(in the rows, 128 means zero)
Each path below is one point turned by a fixed rotation once a step. After each direction that follows a path, write how fast that rotation turns it, in degrees per step (0 if it stays still).
Each turn is a multiple of 5 degrees from 10 to 175, or 0.
Each row of a path follows its step; steps can be skipped.

step 0: [128 134 125 112 133 118 126 132 124 131 127 127 122 133 124 130 119 130
 131 128 130 122 126 129 121 136 129 124 127 125 118 130 119 136 133 119
 122 125 128 125 133 136 138 131]
step 1: [130 131 123 120 124 125 125 139 125 129 131 135 132 131 130 131 121 117
 125 129 140 134 135 126 123 135 129 128 123 132 130 116 134 130 134 133
 127 129 126 125 124 121 117 137]
step 2: [130 141 134 118 129 129 124 129 130 133 129 132 129 128 126 129 124 138
 126 128 131 129 130 127 122 129 119 129 131 115 116 125 133 137 132 122
 122 130 128 140 122 134 128 122]
step 3: [130 134 130 122 130 128 129 132 129 129 115 136 121 131 132 134 127 117
 137 134 132 134 139 122 133 128 126 132 122 132 123 130 127 135 124 128
 123 127 128 121 115 120 122 130]
step 4: [126 129 126 130 132 130 126 124 118 138 130 126 123 129 124 135 128 131
 127 119 128 132 126 120 123 136 127 134 133 117 124 124 132 132 120 118
 121 141 126 134 120 123 123 127]
step 5: [126 133 128 126 126 124 138 124 131 135 118 137 129 135 131 136 119 123
 141 122 126 130 131 130 132 135 131 133 130 133 123 131 125 133 121 128
 123 128 135 124 132 140 120 129]
step 6: [135 130 115 126 127 121 118 135 112 128 129 134 120 135 127 134 122 129
 127 122 131 123 120 119 128 136 123 135 137 128 133 128 129 129 128 122
 128 127 132 130 127 126 127 133]
step 7: [128 144 132 129 120 125 136 131 131 132 128 126 136 127 130 124 124 126
 127 119 134 124 127 125 120 141 120 135 125 128 120 131 131 131 129 132
 124 125 127 124 131 136 119 137]
step 8: [133 137 127 123 134 127 119 127 119 119 130 130 131 136 130 134 116 131
 133 134 144 129 130 124 123 127 117 131 134 130 124 126 125 124 124 125
 126 122 133 124 123 128 130 121]
step 9: [119 133 133 123 133 130 127 133 126 134 119 125 122 125 129 120 124 125
 127 127 135 121 130 123 117 135 124 135 120 130 123 118 128 137 125 124
 123 133 118 119 125 129 129 136]
[125 128 125 130 130 127 124 130 127 129 127 128 129 127 128 127 127 129
 127 128 128 128 127 129 128 129 128 128 127 125 125 131 128 126 129 125
 127 129 128 131 128 129 131 126] : 170
